Turns in one plane each, and the order they were made in; the first pair answered:
z_524:
[ -1  38 -11  42  17  -5 -16  20   7]  ->  [-10  41  -1  30   4 -21   9  37   6]
[ -2   4 -22 -19 -25  -5  15 -19   6]  ->  [  4  -1 -21 -24 -26   5  11 -21   9]
[ 1  8 19  1  8 -6  3 31  5]  ->  [ 6 11 19 -6  9  7 -4 25  4]
[-21   1 -25 -11 -44 -16   6   9  39]  ->  [-19  -3 -18 -29 -46   1  -2   6  38]
z_907:
[  0  -5  18 -27  21  -3   5  13  -2]  ->  [  0   3  20 -21  20  -5   8  14  -1]
[ 11  47   4   5  -6 -15  32  38  -9]  ->  [ 30  36  10  34  32   1  -6  12 -24]
[-20 -14 -17  -4  -5  21 -31 -20  14]  ->  [-32 -10 -17 -20 -22  13 -13  -5  20]
z_910:
[ 12 -12  40   3  24 -16  12   7 -15]  ->  [ -2 -34  32 -26  -1  -6  10  -9  -3]
[-10   5  -2  11  14   7 -18 -19  19]  ->  [ -8   9   6  19  21  -2 -11 -14  15]
[ -6   3 -27  25  -2 -34   4 -10  19]  ->  [ -8   1 -20  25   0 -39   8 -10  14]
Pairs:
Between the rows of a pair lie 2 to 3 turns.
[ -3  22 -20 -24 -22  16 -10   1  28]  ->  [12 34 24 -2  8 -9  9 26 13] => z_910, z_910, z_524
[-44 -35 -19  27  -3 -28 -16 -14  16]  ->  [-48 -40   5 -18 -16 -21   8   6  20] => z_524, z_524
[ 11 -36  11 -30  -8  11  -5 -26 -13]  ->  [ 32  11 -10   7   8  29 -26 -22 -19] => z_910, z_910
[ 15 -48   8  -6   4  12  -7 -44  -3]  ->  [ 19 -36 -11  22   6   3 -14 -48  -5] => z_524, z_910
[-15  19  16 -17 -13 -38  41  31   8]  ->  [ 10  45  -2 -38 -10  33  -9  19  15] => z_524, z_910, z_910
[ 40 -11 -33  11  -5  33  -9 -61 -23]  ->  [ 42   8 -15  51  10 -21  36 -32 -33] => z_910, z_524
[-13  10  13 -34 -21  -5  23  20  11]  ->  [  4  21 -28  -9  -3  30 -28 -11  14] => z_910, z_524, z_524
[ -1 -17 -17 -14  -6  21 -14 -38 -13]  ->  [-15  -9 -19   0 -21 -27  31 -21 -10] => z_524, z_524, z_524
[  0 -18  -9  27   6  -5 -11 -13  -6]  ->  [ -9 -21  12 -15 -11  -4  14   6  -1] => z_524, z_524, z_524
[ 31   0 -15 -13  -8  31  -8 -31 -14]  ->  [ 21  -7 -31  -7 -14  20  -6 -38 -10] => z_907, z_524
[ -1 -26  30 -16   1  -4 -10  -3 -24]  ->  [  6  -2  -8 -11  -6  28 -38 -10 -18] => z_910, z_910
[ 25  18  -7  26  -3  16  17 -11  -9]  ->  [ 22  16  12   0 -17  18  28   6  -7] => z_524, z_524, z_524
[-14   7  14  19   8 -14  -9  14  14]  ->  [-19   3  -7   4  -8   3 -23   0  23] => z_910, z_910, z_910
[ -3 -16 -12 -17   8  24 -26 -16   3]  ->  [  1   0 -13  27  29 -10 -20 -13  -4] => z_524, z_910
[  1  28  39 -11  11   2  -4  18  -3]  ->  [-11   7  25 -37  -8  14  -8   5   8] => z_910, z_910
[  2  33 -37  14 -16  -1   6   6   5]  ->  [  1  25 -30  24 -10 -17  14   0   3] => z_907, z_524
[  6 -40 -31 -30 -28  30   0 -40   4]  ->  [ 29  59 -25  23  -5   6  28  22  -7] => z_907, z_910, z_910
[-10 -24  17 -29   4  -4  13   1  -7]  ->  [ 15   8  -3  -5  19  26 -24  -8 -13] => z_524, z_910, z_910
[ 17  37   6 -12  10  32  -4  30   2]  ->  [  9  21  24  17  28 -19  13  31 -10] => z_524, z_524, z_910
[ 21  10  34  10  24   4  -4  22 -23]  ->  [  6  -7 -10 -28 -17  39 -23  -6   0] => z_910, z_910, z_910
[  8 -35  23 -41 -23  35  -2 -27 -14]  ->  [ 39  14  43  21  23  16  -2  -1 -40] => z_910, z_910, z_910
[ 44 -46  36   2  29   7 -12 -27 -46]  ->  [ 11 -50   5 -58 -40  21  14 -23 -15] => z_910, z_910, z_907
[ 24 -12 -34 -20 -13  56 -18 -49 -14]  ->  [ 31  47 -57  22 -14  24   9 -16 -17] => z_907, z_910, z_524
[ 17  11 -17  16  22  22 -34   0   8]  ->  [  3 -23   3  32  25 -28   0  -1   0] => z_524, z_910, z_907
[  6 -41  24 -12   3   5  -5 -25  -9]  ->  [ 11 -33   1   6   2  14 -21 -36  -4] => z_524, z_910
[ -8 -24 -14   5   4   3 -12 -20   1]  ->  [  0  -5 -10  26  18  -3 -11 -12  -6] => z_910, z_910
[  2  -8  10   8  21  22 -28 -12  -9]  ->  [-22 -17   7  17   2 -29  15  -5  -4] => z_524, z_524, z_910
[  8   5  -8  30  12  -3 -11  -8   3]  ->  [ -6   5   9   3  -7 -16  24  14   5] => z_524, z_524
[  8 -39  45 -42   8  25 -15  -4  -8]  ->  [ 32  18  28   3  33  28 -30   6 -21] => z_910, z_910, z_910
[  7 -18 -12 -30 -16  26  13 -29   3]  ->  [ 24  10 -23  16   9  26  -5 -29  -8] => z_524, z_910
[  8   3  31 -22 -10 -10  36   8  -9]  ->  [ 18  35 -12 -16 -18  27   6   1   1] => z_910, z_910, z_907
[-19 -28 -21   4 -14 -11 -12 -35   4]  ->  [  0   7 -23  37   8 -13 -19 -20  -4] => z_910, z_910
[ 24   4  33 -27   8  15  21   2 -18]  ->  [ 18 -11  10 -42  -7  31   4 -18  -7] => z_910, z_524, z_907
[ 31  33 -23   1  -7  31 -15 -15 -11]  ->  [ 27  29   1  31  12 -26  21  -1 -23] => z_524, z_910
[ -2 -31   7   6  13   0  -8 -15  -4]  ->  [ -8 -10  16 -27  -7  10  10  14   4] => z_907, z_907, z_524
[ 24  33 -23  42   9  -5  -2 -25 -29]  ->  [  1   8   3 -27 -37 -19  54   1 -17] => z_524, z_524, z_910
[-21  18 -39  17  -8   4 -23  -6  16]  ->  [-24  12  -6  26  -3 -37  14  14   7] => z_524, z_910, z_910
[ 19  14 -18  21  27   1 -27 -27 -19]  ->  [  9   1  17  15  28 -39  14  -6 -25] => z_910, z_524
[ 13  21  -1  -3   4  21 -27 -12  -9]  ->  [ -5  12   4  19  -3 -37  18  -3 -12] => z_524, z_524, z_910
[ 16 -32  23 -22  13   0  18 -22 -37]  ->  [ 17 -34   5 -20  11  15  -2 -37 -31] => z_524, z_910
[  5 -25   1 -45 -21  16  -9 -24 -11]  ->  [ 19  16 -38  11  -8  13 -27 -29 -14] => z_910, z_524
[  2   3 -13  24   9 -15 -17 -17  -6]  ->  [-10 -12   8 -20 -15 -23  15  -2   1] => z_524, z_910, z_524
[ 31  51  10  16 -11   0  21  12 -12]  ->  [ 39  33  13  35   7   3   4  -6 -19] => z_524, z_907, z_524
[ 27 -14  -5  35  28 -10 -10 -26   4]  ->  [ 13 -46   5  11  13 -15   5 -34   8] => z_910, z_910
[-21  21  27  12   9 -23   2  48  10]  ->  [-39 -38  21 -26  -5  -3 -18   5  18] => z_907, z_910, z_910
[-22  -4 -43  19 -28 -31  27  -7   8]  ->  [-10  10 -38 -24 -47  12  15   6  18] => z_524, z_910, z_524
[ -8  40 -32   4  13  24 -10  -9  -2]  ->  [-13  35  -7  20  24 -19  22   8 -12] => z_524, z_910
[-16   4   0  15 -23 -16  17  10  14]  ->  [  2  12   5  -5 -15  29 -13   7  13] => z_524, z_524, z_910
